One turning vector, and how many ticks it has turned
The counts run from 0 to 543.
257, 85, -106, -30, 104, -105, -26, -12, -47, 256, 71, -63, -147, 196, 61, -153, -33, -68, 96, 391, -71, -304, -7, -209, 285, 164, -88, -183, 54, 4, -26, -83, -58, -6, -85, -323, 230, -59, 186, -19, -173, -53, 79, -116, -256, 37, -180, -305, -135, -34, -15, 16, -153, -234, -21, 29
126
-81, -200, 74, 347, 114, 53, 57, -78, -112, 156, 131, 60, 108, -53, 65, 89, -69, -5, -13, 142, -191, 133, -224, 68, -33, -66, -2, 255, -337, 219, -171, 316, 50, -279, 75, 318, 62, 75, -39, -190, 103, -311, 44, -177, 116, -14, -99, -59, -9, -193, -87, 15, 76, 137, -83, -29
252
53, 156, -74, -32, -26, 37, -163, -87, -159, 120, 237, -75, -169, 96, 4, -284, -2, -189, 161, 269, 74, -203, -104, -210, 330, -32, 46, -100, 135, 60, -72, -191, -160, -64, -22, -348, 175, -160, 212, 176, -79, -5, 153, -45, -101, -108, -194, -215, 18, -119, 8, -133, -215, -244, 117, 137
154
-135, 3, 54, 94, 91, -129, 74, 145, -119, -188, -79, -255, 23, -41, 21, 3, -225, -104, 329, -277, 50, -19, -158, 236, -195, -126, 24, 102, 55, 87, -35, -226, 185, -226, 101, 313, -81, -268, -21, 24, 94, -86, -164, 257, 43, -168, 77, 152, 306, -12, 154, 97, -87, 4, -57, 312
216
-330, 20, 6, -174, 6, 148, -157, 174, 79, 2, 29, 38, 175, -228, -135, -85, -32, 150, 67, 12, 135, 66, 41, 66, -105, 4, 195, 22, -128, 48, -83, 41, -200, -581, -59, 17, -71, -126, 225, 155, 143, 34, -61, 22, 198, -122, 40, -30, -161, 28, 94, -307, -89, 97, 166, 282
394
-93, -20, 59, 181, -102, -13, 36, -42, -166, -117, 96, -113, -35, -113, -11, 53, 19, -67, 157, -247, 10, 95, -61, 312, -124, -161, -49, 123, -152, 42, -165, 127, 146, -250, 166, 432, -261, 0, -115, 41, 94, -61, -78, -88, 73, -58, -29, 296, 283, -48, 13, 293, 58, 34, -333, 59
23
-178, -289, 17, 56, 17, 163, 258, 43, -25, -47, 166, 279, -70, -203, 5, 272, 39, 86, -77, 44, -58, 51, 155, 109, -307, 48, -208, 30, 9, -175, 74, 39, 249, 210, 56, 34, 78, 240, 125, -26, -97, -147, -253, -277, -86, 99, -78, 132, -36, 90, -178, 141, 208, -6, -238, -75
286
-198, -203, 56, 209, 184, -148, 124, 151, -28, 38, 168, 84, 91, 69, 21, 285, -82, 38, -205, -50, -44, 267, -57, -295, -28, 135, -151, 101, -90, -124, 8, -81, 89, 221, -68, -168, 205, 53, 131, -105, -132, 7, -81, -230, -14, 3, -170, -54, -118, -298, -224, 245, -221, -230, 191, -86
491
-209, -402, -1, 212, 119, -27, 132, 115, -161, 116, 29, 203, 18, -227, 101, 221, 50, 6, -74, -110, -56, 127, -74, 274, -309, 51, 38, 190, -163, 57, -126, 113, 189, -101, 41, 95, 11, 98, -39, -78, -94, -295, -166, -293, 121, -27, -24, 88, 7, -23, -190, 290, -38, -170, -147, 145
479
-181, -108, 98, 281, 120, 100, -159, 83, 88, 163, 56, -92, 215, -44, -17, -106, -107, -51, -26, -28, -46, 227, -143, 51, -70, -15, 32, 293, -374, 253, 11, 161, 13, -424, 14, 320, -54, -22, 94, -126, 176, -249, 4, 7, 133, -92, -103, -76, -72, -128, 109, 11, 153, 132, 56, 218
225
-387, 44, 34, -6, -4, 134, -110, 242, 41, -97, -2, 141, -25, -5, 44, -33, -69, 70, 21, -88, 140, 159, 100, 189, -478, -69, -83, 19, -35, 21, 88, 47, 124, -229, 88, 324, -167, 8, 201, 16, 101, 59, -172, 244, 14, 18, 55, 120, 30, 97, 143, -18, 394, 216, 135, 170
426
41, 149, 137, 251, 11, -237, -28, -46, -164, -60, 143, -324, 47, 267, 31, -77, -169, -96, 47, -99, 44, 198, -308, -202, 263, -84, -99, 136, -156, 124, -137, -48, -40, -35, 149, 237, -62, -202, -90, -67, 108, 69, 148, 132, -57, -107, -104, -14, 215, -417, 64, 127, -168, -86, 126, -33
14
-196, 38, 1, -379, -160, 148, -220, 197, 58, 161, 12, 20, 13, -312, -64, -13, -8, 143, 32, -19, 244, 4, 56, 120, 43, 93, 251, -89, -128, -168, -122, -64, -343, -329, -96, -9, -180, -49, 129, 274, 0, 10, -133, -140, 139, 53, 20, -10, -224, -29, 42, -165, -153, -161, 10, 171
367
-194, -181, 49, 92, 193, -234, 225, 188, -108, -97, 102, 84, 5, 32, 33, 340, -86, 55, -90, -168, 19, 185, -5, -190, -162, 125, -180, 43, 37, -182, -43, -191, 150, 241, -1, -121, 135, 1, 115, -51, -195, 64, -161, -211, -69, 14, -66, 74, -28, -228, -229, 272, -265, -262, 122, -85
493
98, -41, 77, -322, -202, -23, -59, 51, 6, 276, -92, -17, 70, -240, -11, -28, -26, 217, -172, 118, 121, 3, 13, 131, 237, 265, 136, -36, -267, -15, -165, -2, -275, -84, -128, -118, -92, 53, -138, 12, -45, -205, -88, -259, -116, 53, -2, -209, -277, 4, -130, -111, -140, -315, -26, 205
337
66, -37, 26, 340, -9, -92, 122, -144, -278, -16, 92, -16, -22, 144, 100, 66, 7, -4, 133, 135, -152, 33, -183, 151, -44, -163, -59, 114, -207, 208, -196, 295, 135, -248, 207, 441, -109, 37, -140, -199, 135, -138, 115, -47, -35, 5, -37, 45, 234, -115, -33, 128, 158, 137, -195, -88
249
-136, 40, 147, 158, 193, -50, -5, 135, -73, -49, 39, -323, 133, 86, -3, -54, -370, -124, 160, -99, 39, 88, -309, -87, 110, -88, 62, 211, -13, 128, -17, -309, -1, -100, 21, 176, 76, -271, 29, 0, 115, -140, -43, 310, 2, -161, -45, -69, 119, -288, 154, -125, -177, -30, 189, 233
212
-151, -326, 44, -65, -117, 21, 261, -70, -145, -10, 58, 127, 66, -379, -42, 241, 69, 159, -119, -80, 31, 113, 12, 238, -89, 83, 11, 152, -108, -57, -155, -17, 82, 18, 42, -46, 1, 117, -137, 5, -71, -224, -197, -413, -9, -31, -20, 134, 18, 25, -298, 117, -146, -266, -225, 159
507
-96, 7, 109, 290, 269, -201, 59, 175, -54, -19, 77, -169, 133, 258, 62, 179, -358, -44, 70, 14, -90, 185, -304, -249, 67, -58, -32, 139, -136, 50, -64, -75, 21, -37, 21, 279, 110, -169, 16, -184, 69, -55, 28, 150, 33, -13, -34, -116, 17, -449, 59, 1, -152, 30, 216, -80
239
-191, 87, -19, -102, 8, 83, -202, -1, 9, 57, 44, -50, 180, -90, -115, -206, 4, 144, 73, 177, 108, 16, -16, 43, 68, -1, 150, 16, -169, 196, -104, 149, -239, -669, -71, -29, -52, -182, 189, 90, 157, 14, 102, -19, 100, -172, 18, -99, -95, -15, 41, -289, -111, 110, 153, 285
392
-207, -111, 87, 291, 247, -108, -15, 218, -67, 135, 88, 89, 56, 242, 154, 148, -266, -73, -154, 46, -50, 268, -216, -234, -85, 49, -99, 167, -139, 36, 49, -47, 42, 178, -1, 147, 160, -32, 57, -171, -63, -96, -13, 82, 30, 52, -126, -178, -100, -363, -8, 117, -3, -97, 335, -104
462
-174, 123, -1, -144, -209, 169, -335, -90, -43, 106, 150, 79, 47, -52, -69, -344, 168, 102, -148, 165, 186, 111, 28, -10, 104, 28, 83, 8, -166, 197, -143, 152, -323, -403, -35, -156, -83, -41, 127, 161, 111, 91, 148, -80, 18, -88, -86, -106, -105, -26, -28, -174, 40, -107, 251, 271
168
-125, 58, 87, 7, 49, 50, -48, -2, -104, -71, 129, -229, 59, -74, -52, -206, -198, -142, 186, -20, 109, -58, -247, -104, 184, -94, 106, 105, 123, 170, -14, -336, -62, -150, -39, -178, 148, -312, 169, 184, 36, -55, 0, 207, -28, -232, -103, -106, 107, -128, 93, -214, -271, -127, 203, 344
184
129, 30, 14, -94, -200, 172, 82, -101, 24, 93, 157, 77, -204, -34, 1, -61, 71, 14, -158, 160, 39, -81, 253, -4, 103, 130, -259, -112, 37, -147, 89, -64, 74, 436, 49, -96, 19, 246, 42, 28, -102, -54, -133, -202, -409, 113, -183, 14, -35, 132, -68, 134, 314, -151, -253, -43
317
205, 233, 11, -141, -194, 212, -159, -104, 29, 248, 235, -126, -240, 13, 14, -244, -21, -142, 12, 222, 112, -172, 84, -168, 412, 49, -101, -159, -22, -105, 36, -117, -191, 228, 0, -114, 10, 95, 114, 175, -85, -43, 27, -132, -244, 95, -263, -133, -100, -52, 67, 25, 138, -185, -190, -87
347
-81, 189, 99, 268, 68, -74, -109, 88, -28, -40, 205, -95, -39, 394, 70, 8, -177, -36, 9, 12, -15, 215, -109, -223, -21, -99, -228, 50, -147, -11, 54, 57, 72, 56, 158, 400, -88, 9, 100, -126, 79, 128, 75, 213, -82, 59, -132, 21, 136, -288, 124, 167, 235, 170, 127, -244
235
52, -5, 18, -149, -228, 184, 122, -67, 43, 65, 134, 93, -199, -111, 11, -27, 66, 43, -114, 99, 79, -86, 263, 91, 9, 102, -220, -104, 49, -196, 78, -92, 73, 430, 42, -59, -19, 247, 46, 62, -104, -80, -182, -216, -348, 153, -155, 41, 0, 176, -74, 173, 340, -131, -296, -19
316
187, 85, -89, -283, -180, -210, 167, 73, -83, 48, -247, 102, -135, 47, 103, 94, 97, 304, -14, 225, 57, -181, 175, 281, -154, 231, -102, -268, -57, -138, -185, 137, -12, -13, 58, 100, -191, 57, -152, -117, -54, 6, -91, -146, -302, 163, 159, -55, -28, 189, -71, 45, 74, -68, -173, 49
107
-41, -87, -17, 57, 38, -319, 417, 39, -279, -250, -35, 82, -42, 60, 66, 387, -5, 223, 118, 22, -56, -4, -67, 150, -268, -17, -114, -66, 52, -118, -208, 46, 212, 60, 144, 200, -29, -39, -103, -130, -42, 24, -105, -107, -169, 22, 144, 175, 245, -67, -191, 144, -120, -6, -145, -120
273
-203, -221, -13, 215, -17, 25, 69, 21, -135, 23, 146, 262, -132, -82, 121, 124, 177, -32, -85, -102, -15, 148, 97, 213, -365, -3, -166, 75, -125, -55, -46, 164, 245, 29, 110, 158, -76, 227, 6, -21, -98, -81, -110, -283, 13, 87, -93, 188, 89, 19, -156, 419, 240, -90, -235, -9
482
-52, -22, 6, 83, -23, -331, 293, 41, -254, -237, 59, 40, -142, 155, 26, 271, 53, 101, 6, -113, 37, 81, 8, -59, -155, 18, -233, -97, 111, -209, -150, -115, 212, 274, 156, -49, -44, -30, -49, -34, -146, 199, -82, -172, -216, -5, -1, 180, 222, -153, -196, 323, -184, -219, -31, -90
496
-124, -330, 76, -26, -100, -33, 287, -51, -164, 37, 52, 63, 139, -359, -34, 232, 77, 158, -149, -60, 2, 113, -66, 201, -3, 98, 77, 176, -131, -17, -180, 13, 19, 1, -13, -81, 40, 91, -169, -9, -38, -273, -158, -390, -26, -62, -26, 65, 0, -27, -337, 59, -217, -291, -183, 146
506
-63, -47, 135, 200, 114, -219, 43, 67, -138, -14, 17, -301, 185, -17, -4, 107, -232, -81, 110, -176, -20, 179, -353, -49, 148, -90, 95, 247, -204, 128, -187, -92, -21, -238, 39, 208, -28, -241, -118, -67, 88, -143, -5, 18, 107, -164, -22, 33, 177, -350, -15, 71, -356, -134, 65, 126
17
